A = (7970, 5986, 6578, 5667, 5042, 5752, 5546, 9622, 5370, 6334, 6607, 2758, 5592, 6942, 3886, 5067)
A[0]	7970
A[11]	2758
A[15]	5067
A[9]	6334
A[13]	6942
A[6]	5546
A[14]	3886
A[2]	6578
A[10]	6607

B =
[[-29.8 -57.2  10.1  20.2   9.5 -29.1   0.7  -6.5  32.7 -19.9 -57.5 -33.1]
 [ -2.1  -3.9   6.3   9.8 -11.5  28.7  17.1 -27.7  -8.7 -22.2  -4.6  -6.0]]
B[-2,-12] => -29.8
B[-2,1] => -57.2
B[-1,-7] => 28.7
B[-1,-5] => -27.7
B[0,-1] => -33.1
B[:, 10] => [-57.5, -4.6]
B[0,-9] => 20.2
B[0,-2] => -57.5
B[1,-10] => 6.3
B[-2] => [-29.8, -57.2, 10.1, 20.2, 9.5, -29.1, 0.7, -6.5, 32.7, -19.9, -57.5, -33.1]
B[1,10] => -4.6
B[-1,6] => 17.1
B[1,8] => -8.7
B[0,2] => 10.1
B[-1] => [-2.1, -3.9, 6.3, 9.8, -11.5, 28.7, 17.1, -27.7, -8.7, -22.2, -4.6, -6.0]

X =
46,38,80,74,48,88,65,33,47,53,67
72,86,78,92,48,55,39,77,71,41,42
72,73,82,83,34,48,65,76,67,50,96
32,39,81,78,45,88,73,33,58,47,72
76,85,72,66,48,55,80,82,35,61,40
57,87,50,60,55,81,53,85,28,88,32
82,63,41,71,81,45,88,40,36,40,55
68,79,66,69,24,80,79,61,91,60,72
51,77,93,76,67,33,93,74,75,71,86
79,89,95,96,40,23,64,70,81,41,44
42,88,39,46,69,56,23,73,97,65,70
80,89,92,92,38,26,68,77,91,30,82
35,33,83,71,44,92,56,28,61,60,65
54,69,81,83,49,81,63,47,53,59,56
87,72,26,44,57,94,90,45,35,59,57
X[0,0] = 46
X[5,1] = 87
X[14,3] = 44
X[11,7] = 77
X[12,9] = 60
X[8,1] = 77
X[9,6] = 64
X[3,7] = 33
X[13,9] = 59
X[12,8] = 61
X[2,1] = 73
X[8,9] = 71
X[8,5] = 33
X[11] = [80, 89, 92, 92, 38, 26, 68, 77, 91, 30, 82]
X[2,3] = 83
X[1,9] = 41
X[9] = [79, 89, 95, 96, 40, 23, 64, 70, 81, 41, 44]
X[9,2] = 95
X[6,1] = 63
X[5,0] = 57
X[5,8] = 28
X[:, 4] = [48, 48, 34, 45, 48, 55, 81, 24, 67, 40, 69, 38, 44, 49, 57]
X[3] = [32, 39, 81, 78, 45, 88, 73, 33, 58, 47, 72]
X[:, 5] = [88, 55, 48, 88, 55, 81, 45, 80, 33, 23, 56, 26, 92, 81, 94]
X[10,0] = 42
X[:, 1] = [38, 86, 73, 39, 85, 87, 63, 79, 77, 89, 88, 89, 33, 69, 72]
X[13] = [54, 69, 81, 83, 49, 81, 63, 47, 53, 59, 56]
X[13,1] = 69
X[0,7] = 33
X[6,0] = 82
X[12,1] = 33
X[1,4] = 48
X[13,8] = 53
X[12,5] = 92
X[14,1] = 72
X[4,1] = 85

M =
[-10.1 -21.9 -12.2  26.2 -27.0  23.2 -69.6 -14.7  52.3 -31.9 -32.9   2.4
  28.6   3.8  77.9 -70.6]
M[0]: -10.1
M[6]: -69.6
M[3]: 26.2
M[12]: 28.6
M[5]: 23.2
M[2]: -12.2
M[8]: 52.3
M[9]: -31.9
M[10]: -32.9
M[4]: -27.0
M[1]: -21.9

data =
 12.8  -12.2   33.8  -38.7    4.6   13.9  -41.3    8.9   18.5  -26.6    2.8   -3.9    9.8    3.7   22.8
 54.0  -42.2   29.8   -9.8  -31.5   21.1  -18.1  -45.0  -18.5  -17.0   26.1  -35.0  -52.6  -44.9  -11.2
-65.0   46.5   -5.9   -5.2   46.9  -19.5  -29.3   39.9    1.9  -10.0  -49.8    2.8   62.2   42.9  -17.5
 42.7    0.1   34.6   54.9  -17.1   57.2  -42.9  -17.3  -23.1    8.7   27.8   57.6  -44.7   -7.2   20.1
Indices start at 0.
row 0 col 0 = 12.8
row 1 col 9 = -17.0
row 1 col 2 = 29.8
row 2 col 5 = -19.5
row 0 col 1 = -12.2
row 1 col 8 = -18.5
row 1 col 0 = 54.0
row 0 col 3 = -38.7
row 1 col 10 = 26.1
row 0 col 10 = 2.8
row 0 col 5 = 13.9
row 0 col 4 = 4.6
row 0 col 14 = 22.8
row 3 col 0 = 42.7
row 3 col 3 = 54.9
row 3 col 12 = -44.7
row 1 col 11 = -35.0
row 3 col 7 = -17.3
row 2 col 12 = 62.2
row 2 col 4 = 46.9
row 3 col 6 = -42.9
row 1 col 6 = -18.1
row 3 col 4 = -17.1
row 0 col 2 = 33.8
row 2 col 9 = -10.0
row 3 col 1 = 0.1
row 2 col 2 = -5.9
row 0 col 7 = 8.9
